In the data rows, the value 128 means zero.
Every row has a hidden score. In each pair, how much higher is the second row's than the first's? 20 means about the same, 40 much higher and 0 much lower. The score is a weighted sum of the row's numbers plus the product of two more (or one squared), each taken from its middle value.
[117 128 117 117 109 128 112 101 107 106 112 101 112  96 123 101 133 101
 117  96 117]
[107 128  85 117 107 117 117 101  96 135 128 105 128  99 100 145  97 139
 107 112 112] -> 18
[133 133 171 133 149 155 123 144 171 134 128 159 149 146 133 153 177 128
 139 171 139]
[112  91 128 144 104 117 128 123 112 127 112 111 133 105 130 103 129 128
 112 112 112] -> 20
[144 171 128 123 170 123 123 155 160 150 166 149 123 180 116 164 159 155
 149 171 144]
[144 165 155 101 111 101 155 187 160 163 133 143 128 120 110 172 179 165
 139 107 123] -> 21
[187 165 133 144 169 192 176 181 144 127 155 178 187 167 136 168 146 187
 181 155 123]
[160 144 160 160 190 171 160 171 181 177 171 149 171 136 186 146 160 165
 149 181 170] -> 20
[117 128 139 128 159 101 139 149 128 152 123 136 149 137 131 140 145 139
 155 123 149]
[101 123 101  91 110 133 112  96 133 146 123 129 133 136 134 141 164 171
 128 144 149] -> 18
[128  96 144 128  70 144 123 133 133  88 101 102 171 145  97 101 125 144
 128 155  85]
[107  96 117  80 124  74 133  85 133 112 101 133  69 133  89 147  86 149
  64 123  91] -> 39
[112  91  96  80 124  58 139  69 149  60 128  68 123  71 130  96 109  91
 117 128  96]
[144 160 133 165 112 165 123 160 123 128 155 130 165 131 165 131 169 139
 165 123 144] -> 14
[112 171 160 224 116 155  91 133 165 164 214 131 176 111 160 145 142 165
 149 176 149]
[128 101  85 112 117 112 123 133 107  99  80  97 112 106 126 118 101  96
  80 107 112] -> 18
[ 85 112 117 107 106 101 112 128 144 109 128  99  85 107 128 101  98  80
  75 117 117]
[208 165 160 149 147 144 128 144 165 174 176 157 160 144 149 138 127 133
 165 165 165] -> 9
[133 133 139 107 125 117 144 123 144 146 112 115 155 156 139 115 114 139
 144 128 133]
[160 133 176 155 150 171 133 171 144 155 176 144 155 169 148 174 161 165
 165 133 160] -> 25
[139 117 112 133 133 117 144 155 123 129 117 142 128 119 129 148 108 128
 117 133 107]
[139 107 139 149 123 133 149 123 123 141 117 125 144 128 111 157 139  96
 149 139 117] -> 23
[117 155 133 139 124 123 133 107  80 110 117 109  80 111 129 120 123 112
 155 144 112]
[107 107  85 101 101 112  91  85  85  89  80  90  96 112 108 112 105 133
  91  91  75] -> 16
[112 117 123 133 130 123 117 139 149 118  96 121 144 132 110  99 132 133
 107 101 117]
[139 144 139 139 136 133 139 139 139 141 133 130 160 142 143 146 123 155
 139 128 139] -> 21
[171 155 144 213 156 149 123 208 155 136 144 189 160 131 152 179 127 112
 155 149 128]
[160 144 117 117 130 117 101 112 149 164 144 133 144 153 127 120 114 128
 160 149 117] -> 18
[144 117 144  96 148  74 117 117 128  97 139  98 187  98 169 104 146 123
 107 123 101]
[ 69  91  85  48  74  96 101  64  85  95  64  69  96 113  77  75 114 117
  80  91 107] -> 14
[112 128 117 128 105  85 112  53 128  59 155 100 144  83 136  91 145  69
 128  80 101]
[133 139  96 144  72 133  91 139 123 150 133  98 144 110 129 103 117 112
 128 117 144] -> 13
[107  91  91 123 132  91  85  85 128 116 101  96  91  95 117 109 131 101
  69  85 128]
[139 101 101 117 116 117  69  80  96 110 101  86 107 116 143 117 106 112
 101 101  80] -> 24
[149 144 123 128 143 123 133  96 149 118 139 129 155 135 171 117 129 117
 139 133 128]
[117  96 155  80 192 107 181  96 187  94 149  94 128 102 118 112 109 139
 117 149 139] -> 31
[ 96 107 101  80  94 112 112 123  96 100 107 108 133 110 118 110 128 123
  96 112 117]
[112 117 101 149 123 107  96 101 133 129 149 158  96 115  90  82 130  69
 133  37  59] -> 31
[160 128 149 112 164 171 149 128 112 161 203 156 133 113 161 156 156 128
 117 144 149]
[ 96  85  91 117  92 101 101  91 128  76 117  99  85 119 110 112  84 123
  53 128  96] -> 25
[139  80 123 123 116 107 117 133  96 106 149  94 107 131 111  81  99 128
 117  96 133]
[187 123 144 187 165 133 133 160 128  90 139 155 133 100 136 143 124 101
 149 149 107] -> 20
[165 176 171 128 118 160 197 160 133 137 155 139 155 153 188 159 121 144
 160 171 160]
[187 155 112 128 212 160 165 149  91 183 182 132 149 108 152 176 180 112
 149 101 181] -> 37
[128 139  80  96  72 165 155 144 112  66 155 111 155 134 151 106 115 123
 149 144  91]
[ 96 139 219 144 184 101 155 139 149 158  96 134  85 132 155 194 140 133
  96 123 202] -> 23
[ 80 101 112 107 125 139 107  85 101 122  90  66  91 117  71  69  90  91
  43  69 101]
[112 123  96 123 118 117 144 101 123 115 107 122 101 137 109 123 113  96
  96  96 123] -> 22
[101 107 101 149 157 117  85  80 101 117 117 122 128 141 122  84  88  85
 107 123 139]
[139 101 128 133 124 139 139 112 139 129 112 153 133 115 162 146  96 139
 144 107 165] -> 20
[182 165 144 160 155 149 139 139 155 142 133 149 160 147 146 166 158 149
 160 160 139]
[139  53 139 149  59 128 165  80 117 162  80 114 155  81  99 154  93 123
 133 101 107] -> 20
[ 85 139  91 192 162 128 165  96  96 132 117 145 149 138 175 101  96 123
  91 176 139]
[182 171 181 176 165 197 160 165 160 186 176 189 176 190 178 169 160 171
 155 187 181] -> 27
[149 128 133 144 154 171 165 155 155 176 149 126 117 130 137 130 110 149
 165 149 139]
[ 64 128 101  96  97 112 123  96  80  73  96 118 107  86  91 123 108  96
  80  85 107] -> 22
[128 139 117 117  65  85 123 165 176 128 117 107 117 113 105 119 130 165
 139 123  96]
[ 80  85  80  96  99  69  80  85  80  78  96 101  91  71 103 104 102  75
 128 107  85] -> 18
[112  75 112 101  96  74 144  85  91 115  96  74 112 132  57 125 104  91
  59 133  85]
[101 144 171 155 128 133 133 133 149 149 149 118 101 136 161 181 133 107
 133 149 133] -> 21
[128 171 192 181 162 144 165 192 187 157 144 159 197 188 169 128 153 176
 213 139 149]
[128 117 123 133 138 117 149 123 139 109 128 132 123 140 123 115 129 107
 155 112 149] -> 22
[128  85  91 155 140 101 128 160 133  96 123 164 117  89 138 164 110 101
 139 144  96]
[133  91 112 128 146 144 123 144 139 152 139 156 160 118 141 147 155 123
 117 117 144] -> 11
[117 139 144 133 142 123 144 139 139 146 123 121 123 130 126 136 129 123
 112 133 139]
[165 112 117 101  80 107 123 139 144 128 133  95  43 101 119 111 141 171
 107  91  91] -> 25
[128 149 112 144 102 139 133 112 144 114 123 140 101 144 139 133 128 117
 139 112 133]
[ 96 139 117 139  89 144  91 176 123 150 123 186 128 157 139 162 122 139
  85  80 123] -> 28
[171 144 149  48  43 123 123 139 197 118 128 124  69  76 100 129 194 155
 107 144  75]
[133 123 160 133 177 133 192 139 181 139 187 108 176  81 145 118 163 139
 160 160 186] -> 15
[101 101 117 101  80  91  91  91  85 100 101  90  96 104  82  93  90  80
  91  96  96]
[123 165 160 117 127 160 139 117 144 175 144 122 165 161 137 125 156 165
 149 107 165] -> 21
[117 160 187 117 173 219 123 128 144 132 149 158 181 166 123 177 132 101
 171 160 155]
[128 123 171 160 142 123 155 128 197 117 117 143 133 174 116 135 127 165
 133 181 112] -> 20
[139 149 139 155 130 139 123 123 133 145 117 130 112 115 105 105 129 128
 107 112 101]
[139 139  96 128  93 112 101 107  80 108 101 142 101 141 101 160  96 133
 107 112 112] -> 20
[139 128 165 155 153 133 112 155 128 165 160 132 139 120 115 117 115 117
 117 123  96]
[117  80  96  96 134 149  64  91 133 127 117  75 117 144 113 117  82  96
 160 117  91] -> 15
[ 91 123  80 123  87  80 133  64 128  77 101  95  80 134  86 109 122  64
 133  75 101]
[128  91 181  85 159 192 123 208  80 144 149 120  75 134 106 126 123  96
 213 123 181] -> 17
[128 181 117 123 156 128 133 155 128 126 149 150 133 127 142 125 132 128
 123 149 139]
[155 133 149 144 135 123 112 117 160 147 133 133 139 152 155 143 129 149
 149 133 128] -> 23
[123 133 149 128 155 144 149 133 149 124 155 131 144 124 171  99 148 133
 144 112 133]
[165 171 160 149 154 155 171 149 176 178 171 160 155 159 147 142 165 155
 149 160 165] -> 18
[117 123 107 112 106  85 117 117 133 112  96  97  96 106 116 119 134 112
 112 107 107]
[ 80  80  91 101  98  85  91  96  96  82  90  93  96 103  97  65  90  75
  75  91  69] -> 28
[144 117 128 133 158 139  91 133 155 131 123 140 149 126 102 140 170 144
 117 123 149]
[107  96 117 133 110 101 117 107 101 137 117 101 112 110 104 117 134 101
  91 117 101] -> 21
[117 107  96 107 102 139 128 101  96 108 117 111 117 126 108 110 124  91
 133 112  91]
[123 149 160 133 147 139 155 155 112 121 123 136 144 128 132 145 151 139
 112 133 133] -> 21
[ 64  91 112 123  81  58  75  91 117 131 101  64  69  93 113 143 106  75
  64  69 123]
[101 123  96 128 126 139 139 144 139 144 101 144  91 134  99 108 120 128
 133 133 149] -> 14
[160 128 133 171 152 139 144 171 123 123 182 139 133 160 175 132 142 187
 171 117 144]
[139 101 171 149 129 155 144 101 171 139  80 159 144 101 167 155 104 171
 160  96 149] -> 19
[117 133  80  91 145 117 123  91  85 142 128 110 101  82 119 139 115 101
  96 107 117]
[112  64  53 107  54  32  53 123 101  87 123 152 117  71  92  96  63  59
 117 139 101] -> 38
[149 176 176 165 152 144 181 171 155 143 149 152 165 142 154 171 180 171
 155 176 197]
[139  80 101 144 107 133 139 128  91  99 160 132 101 171 147  67 114 133
  91 107 144] -> 29
[101 117  85 117 131 107 117 144  91 122 139  90 123 153  87  94 147  80
  96 160  91]
[ 91  91 112 101  98 128  75 112 117  91 133  83  91 108  91 129  96  85
 107  85 117] -> 24
[128 112 117 107 113 128 128 101 123 120 144 123 101 115 123 129 111 112
 101 112 107]
[123 128 192 123 159  85 128 112 187 133 149  92 139 143 176 172 145  85
 117 133 186] -> 20
[208 203 176 203 233 213 213 197 203 221 208 198 187 192 187 193 182 224
 219 235 224]
[160 123 128 149 150 149 144 123 149 158 149 154 133 138 134 161 137 133
 155 144 149] -> 14
[133 139 123 112 128 123  91 101 117 106 101 122 107 103 101  97 124 139
 112 128 144]
[149 133 112 112 179 144 139 101 144 145 139  92 144 150 162 125 128 123
 155 139 117] -> 22
[123 144 123 144 131 117 160 144 123 182 171 132 149 148 159 174 153 181
 165 123 165]
[ 91 112  80  96 117  85  85 123  96  78 144 109 107 143 101 114 136  91
  91 149 101] -> 27
[123 133 117 139 120 133 123 133 123 141 123 126 117 132 152 138 117 112
 101 160 139]
[117 144 112 123 113 101 139  91 117  98 107 128 117 130 119 120 142 101
 128  91 112] -> 21
[133 160 160 139 125 128 149 160 139 151 144 154 149 144 132 155 131 149
 155 149 144]
[133 144 139 133 131 139 149 160 133 147 139 130 123 150 135 160 175 160
 128 117 128] -> 21
[128 123 123 117 133 128 133 128 123 129 101  92  91  95 113  89  89 133
 139 144 123]
[123 107 144 101 123 144 107 144 123 115 139 114 149 138  92 153 123 101
 149 112 133] -> 23
[192 165  85  75 114 213 224 155  85  99 128 173 171 150 165 137 116 128
 171 181 117]
[144 128 107 144 164 155 123 123 133 151 144 116 133 163 163 149 117 149
 160 149 107] -> 23
[ 96 123 171 149 159 165 181 187 139 118 149 187 171 138 121 143 173 128
  91 128 170]
[128 128 128 123 132 144 128 128 133 138 139 139 149 148 164 162 170 160
 181 155 160] -> 15
[ 85 128  91 107 102  85  96 101  85  86 101 101 112  83 119 133  93 117
 160 128 112]
[107 123 171 123 128 107 101 165 123 142  74 146 133 140 146  85 168 117
 176 117 123] -> 24
[144 155 133 165 142 144 160 160 139 156 166 134 187 145 147 169 117 144
 123 149 139]
[ 96 171 149  96 101 160 133  80  96 164 139 137 123 129  97  77 115 149
 133  96 123] -> 21
[192 139 181 165 136 133 181 165 133 134 187 165 149 162 157 139 169 187
 133 123 192]
[128 123 139 128 137 165 112 165 101 168 101 147 123 147 141 136 111 155
 107 160 117] -> 17
[64 59 64 53 74 58 64 48 75 47 58 56 48 33 39 67 56 27 59 37 37]
[160  91 139 101 107 139 139 112 139 131  96 137 123 126  98 114 171  69
 123 149  80] -> 17
[155  96 160 160  95 139 176  91 128 177 101 159 155 112 125 155 126 133
 144 117 139]
[165 165 139 165 171 171 144 171 171 155 160 190 139 142 198 143 158 197
 155 149 181] -> 8
[ 96 123 155 160 128  96  96 117 149 163 149 116 101 103 162 155 131 101
 112 139 139]
[128 128 123 133 109  85 149 107 101 132 112 124 112 109 143 106 131 117
 107 117 123] -> 19
[128 107  85 107 115 112  91  80  85 102  74  34  48  82  92  65  93 117
 123 107 112]
[171 155 144 133 142 123 128 133 128 155 160 157 144 148 111 118  99 117
 144 155 133] -> 20
[139 128 139 139 138 123 128 117 128 169 144 130 144 162 145 157 156 101
 133 160 128]
[133 139 128 149 152 139 128 139 107 167 112 180 101 159 105 176 106 165
 128 149 133] -> 17
[160 149 149 165 147 155 160 133 149 162 139 167 160 142 135 165 147 149
 144 155 139]
[187 112  91 123 161 139 123 160 144 101  90 111 171 168 107 131 154 128
 101 155 155] -> 14
[176 160 155 171 187 149 133 165 149 141  96 135 165 142 142 136 189 181
 171 144 165]
[155 171 139 123  62  96 101 107 160 105 214 161 181 123 102 146  86 149
  64 165 128] -> 12
[133 112 117 123 125 107 133 107 112 131 101 104 123 118 119 115 112 112
 112 117 128]
[123 101 101 149 109  91 139 112  91 134 128 134  75 132 147  93 115 160
  85 107 133] -> 25
[155 117 144 165 126 139 176 165 117 125 176 141 123 168 162 142 123 165
 149 128 165]
[128  91 107 133 169 123 117 112 128 111 133 137 149 122  81  95 138 165
 128  96 112] -> 15
[144 149 112 165 126 117 139 155 123 141 149 143 133 140 169 112 127 155
 123 128 139]
[128 117 107 123 112 128 128 117  96 106 123 120 133 106 106 104 111 117
 117 101 107] -> 19
[101  53 139 117 120 107  75 117  80 110 187  86  69 113  54  96 120 133
 139  59 101]
[171 181 176 144 193 160 171 197 165 170 182 164 171 185 166 171 192 187
 171 187 165] -> 12
[101  91 133  80 111  80 128  75 128  89 128  78 112 110 116 112  90  80
 112 101 101]
[112 139 101  85 144 149  91 133 112  94 128 148 123 121 135 114  88 176
 128  96 128] -> 13
[128 133 128 144 174 181 165 155 128  98 128 141 160 171 163 147 136 112
 128 149 160]
[139 128 133 144 135 123 133 133 144 115 117 142 133 127 121 140 100 112
 128 117 112] -> 22
[139 117  96  96  80 107  91 107 112 144 128 127 123  98 104  87  95  80
 123 101 117]
[171 149  96  75 125 176 181 165 101 116 139 154 203 159 153 127 145 197
 160 192 155] -> 17
[176 192 171 181 213 149 187 171 139 182 182 165 181 173 179 201 143 192
 197 149 197]
[ 96 117 101  80 121 101 112  96 107  72  96 130  75  95 116  78  86 117
 112  69 107] -> 24
[128  27 117 128  23 128 133  48 117 136  21 107 144  40 106 135  64 101
 117  53 107]
[117 144 144 155 144 128 112 107 128 110 123 141  91  98  89 114 122 112
 133 107  96] -> 15
[101 117 128 107 114 133 128 112 128 152 133 126 139 158 132 124 151 160
 133 139 155]
[144 176 192 187 163 139 128 165 203 167 144 176 139 140 181 201 152 149
 149 155 192] -> 22
[155 160 165 155 164 155 160 160 155 157 176 149 160 149 153 166 169 176
 171 160 165]
[203  85  85 101 133 133 160 160  91  85 133 158 112 128 145 125 123 133
 123 123 155] -> 22
[ 96 123 123 144 125 133 160 133 123  90 112 115 117 122 130 123 139 117
 112 107 112]
[107 117 101 139  95 160  91 123  96 105 101  86 123 110 146  96 145  85
 101  85 112] -> 20
[128 112 117  80 110 139 128 101  80 134 139 110  96 104 136 151 110  91
 117 107  96]
[123 133 144 133 105 107 123 107 107 104 101 136 112 105 114 120 146 112
  96 107 149] -> 19
[ 85  85  80  64 100 107  96  91 101 105  74  88 112  87 107 103  74  85
 112 117  85]
[182 149 149 139 128 171 187 192 123 123 144 133 171 196 193 152 124 107
 133 160 176] -> 23
[117 107 144 101 157 107 139 107 117 127  96 140 101 157 119 128 142 133
 128 112 117]
[ 91 117 133 112  81  85 107 101  96  86  90  95  80 107  95  93  85 107
 123 107 107] -> 17
[160 165 144 128 146 176 149 117 101 132 155 136 107 116 137 149 140 144
 155 155 149]
[ 85  48  85  80 115  53 107  69  75  57  80  78  37 123  76  90  73 128
  59  53  69] -> 31
[139 139 133 123 133 128 133 123 123 136 144 126 155 141 142 149 148 128
 149 139 139]
[165 187 187 187 169 155 165 149 165 143 139 151 144 140 123 123 138 123
 144 128 139] -> 23
[107 123 123 101  97 112 112 144 197 127 107 133 155 138 113 135 131 128
 123  96  69]
[ 80 123 128 128 107 133 144 139 155 132 133 110 101  75 104 112 112 112
 117 128 160] -> 9
[ 96 123 139  96  85  80 101 107  69  88 101 150 123 118 114 136 127  96
  75  75  91]
[144 165 139 160 145 155 160 144 155 124 171 136 187 122 182 115 183 128
 155 144 144] -> 13
[123 128 139  96 137 123 155 117 155 131 144 139 133 119 126 125 102 144
 139 128 112]
[139 128 139 107 139 139 123 139 133 125 144 131 128 122 133 126 127 139
 123 128 133] -> 14
[128 203 165 181 139 144  85 181 219 186 176 162 165 127 223 162 149 144
 160 144 197]
[ 59 123 176 133  83  91 144 123 123 121 117 106 117 144 140 124  93 107
 139 144  96] -> 32
[101 171 123 107 171 123 112 160 149 107 155 170 117 127 141 120 121 155
 117 128 144]
[149 149 160 139 161 165 160 155 160 141 155 156 155 161 140 175 164 139
 149 171 149] -> 7
[160 171 171 155 159 149 144 165 149 161 160 178 197 185 174 177 165 155
 144 128 144]
[182 181 176 187 171 139 139 165 155 109  96 116 107 107 125 105 113 133
 149 133 112] -> 19
[107 128 117 123 122 128 139 112 112 123 117 139 117 101 137 126 121 128
 117 123 117]
[187 139 139 133  95 133 133 192 107 161 160 137 101 128 151 143 137 192
 112 128 107] -> 22
[144 187 192 144 138 160 181 171 149 141 160 181 192 131 170 173 209 171
 144 155 186]
[139 112 117 128 142  96 101  91 117 102  69  91 128 111  92 104 146 133
 112 144 144] -> 26
[123 144 149 128 123 139 149 149 123 128 112 135 133 127 153 131 132 133
 144 149 112]
[139 139 133 149 165 139 144 165 133 159 117 148 128 144 105 134 124 144
 144 149 155] -> 19
[ 64 107 128 160 147 107 101  75  96 140 160 159 101  84  62 117 148 139
 139  91  85]
[198 181 187 149 169 149 176 149 171 169 182 165 165 174 176 182 182 171
 171 155 155] -> 23
[117 107 112 112 104 123 155  85  85 148 128 118 101 119 131 129 126 123
 117 139 101]
[ 85 101  91  91 107  96  91 107 107  78 101  75 117  92 113  76 123  85
 128  85  91] -> 16
[101 139  96 112  95  85 133 149 117 156 123 150 144 110 134 160 142 144
  80  80  69]
[155 192 187 155 165 171 160 155 155 175 149 136 144 177 150 114 139 160
 128 117 144] -> 15
[149 149 139 149 135 133 112 117 128 154 128 134 128 168 176 144 132 139
 144 133 101]
[101  80  64 112 114  80  91 107  96  87  96 114 107  81 115 117  94  91
 133 133  96] -> 15
[ 91  64 133  37  74 117  32 101  96  55 133  54  85 109  24 142  69  48
 149  48 107]
[187 117 117 149 124 112 144 176 171 126 149 156 101 108 153 179 170 155
 149 155 112] -> 19
[203 160 149 139 180 187 171 181 176 169 166 185 187 156 122 168 187 192
 181 171 160]
[ 80  69 101  75 110 107  96  96  96  99 101  74 128  71  98  68  88 101
  91 101  96] -> 17
[123 123 107 139 135 101 144 107 107 124 117 124 107 143 137  98 125 139
  91 107 112]
[139 123  96  96 105 133 144 133  85  96 117 136 133 107 109  93 119 128
 128 112 107] -> 15
[171  69 203 197 165 176 139 139 101 103 192 158 144 225 164 139 125 155
 144 139 213]
[107 144 112 149 133 139 149 128 123 136 133 149 128 139 141 150 147 144
 139 144 149] -> 9
[144 144 144 155 145 155 128 149 139 132 160 140 176 120 158 127 169 139
 149 133 133]
[112 112 144 133  90 112 133 133 107 115 133 127 144 125  91 126 136 101
 112 144 139] -> 18
[101 117 107 144 166 123 144 117  80  85 139 118 139 131 122 104  79 107
 123 101 149]
[ 96  91 171 123  82 112  75 107 101  93 160  80  64 118 111 152 102  69
 139  85 123] -> 26
[176 133 149 165 176 133 155 149 144 115 123 173 139 116 137 146 119 112
 128 144  96]
[128  85 144  53 114  48 117 117 107 139  80 151  96 128  96  61 114  75
 112  96 139] -> 25
[155 128 133 117 141 123 139 160 133 142 123 124 160 148 148 141 115 149
 101 139 144]
[128 139 149 107 143 139 144 160 123 136 133 130 139 129 150 127 125 144
 123 144 133] -> 21
[144 107 133 144 183 165 133 165 165 143 133 136 155 151 119 125 136 171
 128 149 181]
[139 181 176 171 172 165 176 176 187 183 171 151 155 158 188 179 151 171
 149 139 170] -> 24
[107 139 160 176 167 181 160 160 123 117 144 161 155 147 143 173 170 144
 123 144 149]
[101 160 149 112  93 171 149  91 133 188 123  79 133 163 117 105 152 171
 101 107 144] -> 21
[139  91  69  96 136 112  75  69 112 160 107  88 107 134 126  64  50  91
 133 139  96]
[112 117 107 133  90  91 101  80 123  95 133 125 133 107  63  99  49 107
  75 144 149] -> 20
[144 165 128 165  92 155 112 144 133 140 160 120 160 114 150 105 129 112
 160 144 139]
[149 149 149 144 148 155 155 139 112 147 171 185 176 148 118 137 160 176
 187 144 117] -> 25
[176 133 107 139 159 117  96 112 149 143 101  99 160 139 115  76 118 149
 149 123 144]
[139 128 139 133 172 160 165 144 133 152 133 112 128 146 146 172 146 144
 160 123 101] -> 19
[139 133 123 165 130 117 155 139 128 138 139 137 133 136 173 108 146 165
 144 133 144]
[160 144 171 160 156 155 165 160 139 174 166 158 165 176 141 158 179 155
 149 160 149] -> 25
[123 139 139 144 136 139 128 144 144 139 139 147 149 136 128 155 151 139
 155 144 139]
[149 117 139  91  53 117 101 128 171 125 128 112  48 103 126 119 181 149
 107 112  75] -> 26
[155 101 160 165 110 187 112 117 197 117 139 153 101 161 166 106 168 165
 123 181 139]
[ 96  53 107  16 125  32  96  37 101  88  85  49  69  43  66  18  47  59
 101 112 101] -> 23
[ 91 128  85  96 103 112 133  96 117 143  69 108 155  70 111 160 102 101
 139  69 112]
[139 160 171 144 134 133 139 155 149 165 166 176 171 157 142 136 153 144
 144 171 170] -> 25
[133 123  91  69  86 128 155 160 123  66  85  87 144 156 141 127  91  91
 117 144 149]
[ 96 133 112 112 125 112 112 107 112 125 112 127 144 105 103 130 115 117
 117 123 107] -> 19
[149 123 192 101 168 123 144 155 112 160 107 181 117 137 153 112 172 107
 165 123 139]
[ 48  80  69  69  56  96  80  53 101  90 107  73 107 130  98 108 112 171
  96 112 128] -> 13
[128 123 101 123 166 149 107 107 117 135 117  94 123 161 141 112 120 117
 133 133 117]
[182 165 203 235 197 171 224 203 128 207 224 181 224 219 186 174 185 203
 197 192 208] -> 32
[112 123 123 101 101 123 117 117 101 130 101 106 133 122 114 123 142 133
 123 123 128]
[107 117 123  64  99 139 101  75  96 157  96  74 107 143  80  65 126 133
  85  69 123] -> 22
[133 117  96 101 101 107  69  53  53  44  48  61  37  57  72 101 108 101
 112 117 128]
[112 117 117 133 128 107  91  96 139 132 123 116 117 112 103 120 132 117
 101 107 128] -> 5
[117  91  53  96 103 123 101 107  91  83  90 120 139  96  65  62 121 117
 107  91  85]
[123 139 128 144 134 117 123 128 133 135 123 130 133 124 122 154 125 123
 112 112 133] -> 24
[149 128 155 144 133 171 139 165 139 136 182 134 155 150 128 155 150 139
 181 112 165]
[112 123 128 112 127 117 123 123 112 116 117 110 128 120 119 123 113 117
 128 123 128] -> 19
[123 112 117 149 114 160 112 123 139 113 117 123 112 103 125 119 120 133
 101 149 117]
[144 149 101  96  89  74  96  75 123 105 149 121 123 104  97 106  81 112
 107 112 128] -> 22
[117 107 112 128 128 128 101  91  96 104 117 130 144 145 106  87  88 101
 107 123 144]
[107 144 149 101 100 123  80  59  48  91  85  75  11  56 132 121  82 101
 139 128 144] -> 30
[ 96  96 144 128 138 112  80 101 112 120 149 117  91  69  92 107 130 128
 101 101  96]
[ 80  85 123 139 102  96  91 133 107 166 128 103 139 130 148 164 170 139
 133 165 160] -> 17
[112  91 123 139 113 176 107  91  85  77 149 151  96 125  98  73 124 139
 139 155  80]
[107 133 128 139 129 107 133 123 107  98 123 141 128 108 101 111 116  96
 123 112 133] -> 17
[123  85 101 133 130 144 139 144 171 160 166 160 160 180 178 131 119 123
 123 117  91]
[ 69  96 107  91  91  74  80  80  85 103 112  98 112  90  98  96  94  85
  64  96  69] -> 5
[133 139 117 171 126 160 117 165 123 180 101 190 107 175 117 158 127 176
 123 149 128]
[133 160 107  75 158 139 112 123 128  73  90 104  91  80  87  34  56 101
  53   0  75] -> 25
[128 149 112 107 140 139 107 144 123  93 128 150 107 122 152 114 126 155
 144 101 139]
[112 101 117  96  98  85 107 107 107  96 107  91 107 112 110 104 101 112
  85 101  96] -> 22
[171 171 133 160 160 171 155 165 155 143 182 167 160 145 160 184 156 187
 160 171 160]
[107 123 128 117 107 112 128 128 107 142 107 126 128 123 120 122 104 112
 123 117 112] -> 20
[165 155 181 192 135 255 107 176 187 155 149 200 171 162 185 123 244 128
 160 203 144]
[155 213 176 192 126 155 176 176 203 165 155 205 181 252 168 177 175 171
 213 171 139] -> 4
